In the rows, 128 means zero.
Rotation paths and how fast each direction turns (degrees per step)
Each turn is a multiple of 5 degrees from 10 to 175, or 0.
Each row of a path follows its step; steps can be skipped.
Rotation 1:
step 0: [123 130 117 132 137 124 134 122 127 125 131 130 122 137 123 122 121 121
 129 145 133 127 132 138 116 125 135 124 131 122 126 124 128 127 128 130
 137 124 135 123 128 123 127 124 138 133 125 140 114 128 128]
step 1: [127 132 124 129 132 126 123 133 133 122 130 126 128 139 124 120 127 140
 136 134 132 140 124 142 126 140 127 143 128 128 120 134 122 128 126 123
 139 131 121 124 129 124 126 132 129 124 135 133 119 118 127]
step 2: [134 121 126 127 128 136 127 135 119 127 128 122 135 131 127 119 135 131
 127 129 135 137 124 113 129 139 121 138 124 128 127 137 138 125 124 131
 133 135 128 121 134 136 134 126 131 124 139 120 132 118 125]
step 12: [131 124 129 121 126 118 132 120 125 120 142 128 129 118 135 138 130 130
 126 123 125 130 124 124 114 128 124 143 129 134 135 128 127 127 117 133
 125 125 129 144 125 124 133 117 132 124 126 128 131 126 129]
step 13: [125 116 141 124 127 127 134 127 125 124 137 118 129 129 134 138 124 133
 138 120 123 120 134 130 133 116 127 136 129 131 122 112 124 126 135 134
 133 138 123 131 125 133 129 122 128 121 126 124 131 130 129]
step 14: [132 128 131 131 130 132 134 123 126 140 121 135 117 129 127 130 123 127
 139 121 126 120 136 126 138 124 116 129 117 129 124 116 135 130 134 131
 129 134 124 118 126 121 131 138 132 129 129 124 128 139 137]
step 18: [128 120 127 126 123 134 126 131 130 128 125 117 145 117 128 120 131 134
 134 138 128 117 128 120 122 120 121 136 130 131 118 134 134 120 128 137
 126 129 119 130 128 122 118 122 128 124 130 130 124 121 130]
step 19: [123 131 129 133 120 133 123 121 125 134 129 131 131 133 125 124 146 126
 138 116 123 116 130 124 125 119 123 127 123 127 127 125 125 108 124 136
 124 126 121 123 131 127 133 125 132 132 134 134 126 123 122]
step 20: [131 136 133 125 130 124 130 122 119 125 126 126 117 128 122 132 140 125
 132 117 121 132 136 132 132 129 128 132 120 134 137 125 129 125 118 119
 119 126 118 126 130 131 129 132 131 137 111 126 126 123 120]
step 21: [138 123 133 119 131 120 127 130 126 112 137 127 121 127 125 127 129 112
 128 127 128 139 135 134 126 127 125 128 127 123 135 120 121 136 127 132
 128 121 128 129 135 135 127 135 128 128 121 115 136 137 135]
Directions:
[128 126 126 130 129 128 131 128 127 128 127 129 128 129 128 129 131 128
 130 127 126 126 126 127 128 132 125 125 133 128 129 132 127 127 128 129
 124 130 128 129 126 128 128 126 130 133 129 130 129 131 127]
90
[129 130 128 131 128 129 129 127 127 126 130 128 127 131 128 128 128 126
 131 126 127 127 131 130 122 126 127 129 130 133 126 126 129 127 128 128
 128 129 126 129 127 128 129 125 129 127 126 127 124 128 129]
55
[127 127 126 128 131 126 128 127 130 126 128 126 125 129 129 127 126 127
 125 129 129 128 127 129 124 124 125 128 128 127 126 129 129 131 127 126
 126 126 126 128 126 129 127 127 127 128 131 132 132 127 127]
65
[130 129 130 131 129 128 131 127 127 130 127 127 125 124 129 129 128 127
 130 126 128 128 129 129 129 128 129 132 129 130 129 126 126 127 127 129
 130 125 129 129 130 132 125 126 125 130 129 129 132 130 129]
45
[127 128 128 130 127 129 129 130 129 130 125 126 131 124 129 128 126 127
 127 123 126 127 129 125 128 127 127 126 125 127 127 126 127 129 126 129
 130 129 124 128 126 131 129 127 132 128 129 131 126 127 129]
70
[127 129 129 126 125 126 127 128 131 128 126 126 130 132 130 125 127 126
 131 127 129 129 129 129 127 127 126 126 129 127 130 127 123 127 130 128
 128 129 131 128 128 130 132 127 126 129 130 126 128 129 124]
175
[131 124 130 127 128 128 128 127 131 133 128 128 130 130 131 131 131 130
 129 127 130 127 130 126 129 125 129 129 131 130 128 128 130 128 128 127
 128 129 128 127 127 127 128 126 129 129 130 126 130 125 130]
70
Rotation 2:
step 0: [127 127 122 128 118 130 127 121 129 131 129 134 120 141 130 128 128 133
 130 131 132 121 137 127 127 137 122 125 130 132 127 135 129 137 137 131
 124 134 145 134 124 124 115 134 139 119 140 138 135 129 126]
step 1: [136 128 128 138 121 139 133 125 120 123 135 115 122 128 133 119 133 130
 128 120 134 143 121 118 134 133 130 119 137 132 132 121 129 125 133 135
 125 130 140 126 128 127 117 124 130 129 127 137 124 133 131]
step 2: [135 122 138 124 121 137 130 119 118 124 133 124 120 140 130 126 121 138
 141 134 118 122 124 136 123 132 138 122 131 117 133 126 127 125 123 128
 129 136 137 130 135 119 133 128 126 129 138 129 122 131 129]
step 8: [134 130 117 127 119 144 123 112 124 130 131 127 124 133 132 134 124 136
 138 118 134 120 127 132 137 126 135 126 134 132 130 126 127 122 119 128
 123 136 136 116 135 120 130 133 129 124 135 133 129 133 135]
step 11: [131 138 128 133 126 134 136 114 131 137 132 120 119 131 132 130 135 139
 139 123 126 134 126 123 130 132 143 126 134 120 134 128 125 120 136 123
 129 127 141 140 128 122 129 122 133 120 128 133 126 125 131]
step 13: [129 135 131 122 120 123 133 124 127 122 135 119 129 127 134 123 130 138
 136 123 120 131 135 128 128 129 138 125 134 144 137 128 130 135 121 141
 122 130 139 117 137 134 123 129 126 120 131 134 124 137 128]
step 14: [136 130 122 123 126 136 124 118 129 112 134 131 121 132 135 134 128 133
 129 126 122 129 136 133 128 117 132 126 144 118 123 118 128 117 129 131
 129 126 144 123 125 125 135 131 133 124 132 130 128 127 126]
step 15: [128 124 117 132 124 123 132 115 124 127 125 125 134 131 140 121 127 127
 139 123 131 131 136 138 125 138 124 130 130 131 130 124 118 128 133 140
 136 140 134 130 131 119 131 128 139 132 136 132 140 136 123]
step 19: [125 125 131 128 125 130 129 116 120 115 130 115 120 134 134 125 131 118
 127 123 116 128 126 126 142 127 137 125 139 127 128 127 130 137 138 137
 130 133 140 126 132 131 125 129 127 120 129 137 119 133 133]
step 21: [129 126 124 128 126 132 142 120 128 134 135 123 132 139 129 130 132 131
 136 132 127 130 139 123 122 128 131 140 137 130 135 124 126 125 143 138
 118 130 136 132 136 125 137 128 136 126 134 138 134 130 119]
Directions:
[130 127 124 127 127 126 126 128 129 130 128 127 126 132 127 127 129 130
 130 129 131 127 128 130 127 127 129 129 128 127 127 128 128 124 129 124
 131 129 127 130 130 127 129 131 126 126 128 128 131 125 126]
120
[127 131 129 129 128 126 130 130 127 127 128 128 127 132 133 126 129 129
 128 128 130 126 123 129 128 125 128 130 131 127 128 132 130 128 127 132
 126 129 126 127 128 128 129 128 127 128 126 127 126 128 129]
125
[125 130 129 130 129 126 123 126 129 124 127 129 131 125 130 129 128 131
 130 129 131 127 130 130 132 126 127 128 128 129 128 128 127 127 128 128
 126 129 128 127 127 127 128 129 127 132 129 129 130 128 126]
40
[125 127 130 128 130 130 129 130 129 130 127 125 126 129 129 128 130 130
 127 127 126 128 130 130 132 125 128 127 125 127 133 128 130 127 129 128
 130 126 127 130 131 129 129 129 129 128 130 126 126 129 126]
45
[129 129 129 127 125 127 124 130 132 126 124 130 129 128 129 128 129 129
 127 130 126 130 129 128 126 126 127 129 130 130 130 128 128 131 130 129
 128 130 127 129 127 129 122 128 126 124 128 126 126 127 128]
110
[128 125 126 128 128 126 129 130 126 125 129 129 128 130 130 129 127 128
 131 129 128 129 129 128 125 128 128 123 123 128 127 130 126 129 127 128
 130 131 127 129 127 129 128 125 127 130 131 125 126 129 127]
140
Rotation 3:
step 2: [128 124 126 118 116 125 136 128 117 131 142 137 127 127 125 126 125 127
 129 124 130 135 129 122 129 123 132 134 129 138 136 141 127 130 130 141
 125 116 135 137 141 129 122 127 118 124 117 130 128 118 131]
step 3: [126 139 134 118 121 123 125 126 124 130 145 138 129 129 119 119 128 116
 138 126 123 127 121 128 136 131 113 130 131 134 133 135 123 129 129 138
 125 125 136 125 135 123 134 135 130 132 129 122 127 120 138]
step 8: [129 132 125 125 133 121 128 135 128 131 151 131 127 132 123 129 127 129
 127 119 138 134 125 134 124 128 134 134 137 138 128 131 117 130 127 131
 139 121 125 126 133 133 124 131 111 119 127 134 114 122 130]
step 10: [130 138 135 118 123 122 141 136 130 123 140 118 130 126 137 114 130 138
 137 124 119 129 123 128 134 113 134 133 123 125 133 123 124 130 125 134
 139 131 126 131 124 135 130 131 130 126 134 121 125 116 126]
step 11: [127 131 123 119 123 111 133 138 130 116 128 123 126 130 133 124 121 126
 135 122 123 134 118 127 128 132 142 136 114 127 128 130 121 136 127 137
 124 141 129 130 131 127 119 136 131 121 127 118 128 128 133]
step 15: [126 145 129 115 126 124 119 131 120 119 133 130 134 131 128 132 122 126
 132 124 123 135 116 119 129 128 127 130 142 126 143 133 128 129 123 131
 127 129 137 126 140 132 123 128 131 136 124 120 123 116 133]
step 16: [134 146 141 117 129 121 125 133 134 136 140 131 135 135 140 125 126 122
 126 120 120 126 116 130 138 125 131 126 127 120 131 130 128 128 123 129
 129 133 135 118 122 140 130 129 128 129 124 125 132 121 129]
step 17: [128 141 122 114 121 119 127 136 137 129 128 126 133 137 138 127 123 126
 125 120 123 136 115 130 124 128 134 130 128 127 116 138 124 134 125 116
 123 134 134 130 116 126 126 136 120 124 127 123 121 135 126]
step 19: [128 123 133 126 118 131 127 130 129 122 126 137 123 138 134 121 129 135
 130 138 127 137 109 137 131 128 131 127 134 140 133 133 129 124 118 125
 133 121 138 138 131 135 119 142 137 128 126 127 125 124 126]
step 20: [133 126 132 129 121 119 125 126 124 131 146 135 132 131 139 127 137 128
 124 133 134 139 116 132 133 135 137 132 130 141 136 126 130 131 124 132
 128 123 133 117 139 132 118 136 119 123 128 133 123 127 127]
Directions:
[125 130 130 128 128 131 130 127 130 126 129 127 130 129 128 127 125 126
 127 125 131 129 128 131 126 128 130 128 127 126 129 127 127 131 127 125
 130 125 128 128 126 126 127 128 129 127 123 129 126 126 125]
40
[125 128 126 128 126 130 125 127 128 123 126 128 126 129 127 128 125 130
 131 127 127 129 127 129 125 131 127 130 129 129 127 131 128 128 127 128
 127 131 130 129 126 125 127 130 131 131 127 126 126 130 131]
175
[128 128 126 128 128 126 129 130 124 128 127 127 129 127 127 130 126 126
 129 126 131 131 128 127 128 128 130 131 128 127 128 130 127 127 133 126
 127 129 125 128 130 127 126 127 125 126 125 127 125 132 129]
115
[127 131 127 131 130 125 127 128 126 127 128 126 129 127 129 128 126 130
 132 125 125 127 128 129 129 126 128 129 126 130 129 127 132 128 126 125
 127 130 129 125 128 127 127 126 127 128 128 127 132 129 124]
65
[126 124 126 130 128 129 127 129 127 129 130 131 128 131 126 128 128 129
 127 127 130 129 128 130 129 128 128 129 128 128 125 128 130 124 124 127
 127 125 127 129 132 127 124 127 127 130 130 127 128 125 126]
60
Rotation 4:
step 2: [131 130 141 124 132 126 132 134 132 122 127 130 134 121 140 127 129 130
 132 135 133 127 137 132 133 133 132 143 139 119 128 136 120 137 125 118
 114 135 125 128 138 130 128 139 131 122 131 130 114 136 129]
step 3: [134 130 130 133 131 133 128 140 136 141 135 139 127 115 132 129 136 129
 125 136 134 129 127 126 123 135 119 118 126 128 116 121 118 130 129 126
 116 137 134 112 133 120 135 133 124 130 132 133 129 133 123]
step 6: [133 123 130 129 129 142 123 135 135 135 128 126 135 117 130 127 137 115
 131 140 143 120 127 128 120 118 121 136 133 137 128 122 125 125 128 127
 124 123 137 128 131 131 124 138 127 134 118 137 128 134 122]
step 8: [130 122 123 118 138 124 127 140 136 132 132 126 136 120 126 126 116 120
 132 126 125 128 122 130 123 136 134 132 131 134 122 145 118 130 119 130
 116 134 140 125 135 118 133 130 129 123 124 130 123 123 137]
step 9: [123 117 128 131 143 131 122 137 125 133 120 125 123 121 123 123 141 125
 127 136 135 129 129 131 124 127 122 131 132 117 121 137 135 124 126 113
 116 137 136 128 133 127 125 135 125 131 126 128 114 127 122]
step 10: [136 138 121 125 131 132 135 129 134 134 121 138 127 131 131 120 138 120
 135 127 127 131 132 131 122 115 142 121 135 125 118 120 123 126 119 124
 117 138 125 121 143 131 132 130 118 131 129 126 127 126 122]
step 13: [131 124 126 114 141 132 126 128 133 135 132 128 145 126 140 124 135 124
 128 133 133 122 125 129 119 130 139 120 138 118 130 114 118 130 123 129
 129 126 129 124 128 128 127 137 124 121 120 128 116 125 123]
step 15: [128 129 136 120 128 131 125 144 131 119 128 128 135 129 110 135 131 117
 135 134 134 126 130 126 136 131 139 133 126 128 116 127 123 124 120 122
 119 131 135 126 139 137 125 138 138 130 129 124 122 120 128]
step 20: [125 129 133 124 133 129 131 135 127 119 130 126 123 114 131 134 130 135
 140 136 130 133 137 124 120 137 129 128 141 117 131 116 122 131 116 117
 130 133 133 125 141 126 132 140 123 122 127 132 128 135 122]
step 22: [126 123 139 131 137 127 128 135 131 131 132 125 130 140 124 133 132 118
 135 132 134 108 122 128 124 126 118 135 131 140 124 122 125 124 131 125
 120 133 135 125 135 135 124 138 118 121 119 131 117 130 122]
Directions:
[129 126 128 125 128 129 129 129 128 126 126 126 128 129 125 124 128 125
 128 126 128 130 128 127 129 126 126 129 127 131 129 132 129 123 125 129
 126 127 128 126 125 126 127 131 130 127 127 127 127 128 129]
45
[127 127 129 127 125 125 130 127 125 133 131 130 128 126 129 129 127 128
 131 129 128 128 128 127 130 130 126 128 127 129 128 130 125 128 123 130
 128 126 126 127 128 127 126 130 128 128 132 130 128 129 127]
80
[128 127 129 124 129 127 127 128 128 125 129 131 129 129 125 126 128 129
 128 131 129 131 128 129 131 130 130 127 124 127 129 126 128 130 129 130
 130 127 127 125 126 133 130 128 128 128 128 127 126 127 126]
20
[128 127 129 128 128 128 131 127 126 130 128 129 126 128 125 130 128 125
 128 129 128 127 129 128 127 123 126 128 129 131 128 126 131 127 129 129
 128 127 126 128 133 133 126 125 128 125 127 128 131 128 128]
65
[130 129 128 131 127 126 125 130 130 127 128 128 126 123 126 128 125 128
 127 130 133 130 126 125 128 128 129 126 130 127 130 131 127 127 129 128
 128 129 127 128 128 130 127 129 131 127 128 127 130 130 129]
120
[131 128 127 128 125 130 129 128 127 129 127 131 128 129 126 129 128 130
 129 131 128 128 126 126 126 129 129 128 128 130 127 131 130 129 126 126
 129 126 130 130 126 130 130 127 129 129 124 132 126 123 130]
40
[126 127 131 129 130 125 129 127 128 128 128 129 127 129 128 127 128 129
 128 127 128 129 134 127 127 129 125 127 129 124 127 128 129 129 127 126
 128 129 129 128 124 129 123 126 128 127 124 130 128 128 129]
160
Rotation 5:
step 5: [129 134 122 116 138 125 126 131 128 131 138 129 126 133 124 115 125 124
 123 124 142 121 130 128 127 128 129 130 120 122 125 116 136 126 125 127
 127 125 136 144 122 125 116 134 131 128 119 131 130 122 134]
step 6: [120 123 122 120 130 129 141 129 132 122 132 128 135 126 121 118 117 123
 120 125 136 118 120 131 124 126 133 128 125 126 129 121 125 129 129 133
 133 122 134 149 116 127 125 130 132 128 128 122 135 129 137]
step 7: [119 125 129 128 129 133 134 128 122 129 138 125 127 127 125 114 115 120
 125 131 146 129 123 127 129 135 129 121 119 132 119 129 126 122 130 134
 132 122 130 140 121 133 115 124 126 129 120 123 123 130 134]
step 8: [122 135 122 120 127 126 120 127 126 131 139 135 138 132 117 120 117 123
 127 122 142 127 124 127 121 133 126 124 118 116 124 124 124 127 141 137
 128 122 134 136 122 128 122 121 132 128 128 127 128 126 129]
step 11: [129 137 122 121 134 131 125 127 131 125 133 129 138 128 119 129 125 127
 118 122 130 125 133 136 114 141 130 128 113 127 126 130 117 127 139 132
 129 124 134 137 124 119 128 131 136 127 118 135 128 125 136]
step 12: [115 136 130 123 134 128 128 122 133 126 126 123 128 130 122 130 124 118
 120 127 134 122 132 135 121 131 134 128 114 132 120 134 123 127 126 130
 134 129 122 143 124 133 137 132 138 132 117 130 124 130 141]
step 13: [126 137 130 123 140 126 122 114 131 132 131 122 125 119 117 126 134 123
 117 118 137 123 124 122 125 133 127 127 114 136 128 129 123 124 131 140
 139 121 124 132 120 129 126 127 132 129 120 127 125 130 134]
step 18: [126 126 122 129 141 131 137 123 121 118 120 132 130 126 114 122 124 124
 131 122 143 124 121 123 122 138 130 128 126 123 133 137 124 129 131 129
 136 125 118 143 128 132 130 134 126 129 120 123 125 125 130]
step 19: [130 130 122 132 138 138 124 123 117 130 134 135 128 130 115 129 125 130
 121 123 144 123 126 127 120 134 127 126 128 130 120 124 129 121 135 129
 133 123 113 142 134 130 122 125 124 124 127 131 121 122 137]
step 21: [123 129 122 128 135 130 135 124 124 125 125 127 124 114 124 123 124 127
 133 128 135 123 133 123 121 139 132 128 125 124 133 117 130 124 138 123
 140 132 116 146 123 122 125 129 131 132 126 126 119 126 140]
Directions:
[129 126 125 128 128 129 129 131 127 130 128 128 129 129 127 130 126 126
 130 129 127 129 126 128 126 130 126 127 128 126 125 129 127 126 135 125
 129 130 126 127 130 131 129 127 128 125 127 128 128 129 129]
35
[126 127 126 129 124 131 128 132 128 130 129 130 127 128 130 125 124 129
 128 129 127 126 128 126 131 128 127 130 128 126 129 125 129 127 129 128
 128 129 130 131 126 128 126 128 127 130 128 126 129 125 130]
20
[133 131 129 124 126 131 126 126 127 130 131 128 129 131 127 128 129 127
 126 125 127 127 129 128 128 129 125 128 129 126 128 125 127 127 128 128
 125 125 128 126 130 127 125 127 127 128 127 131 129 127 128]
125
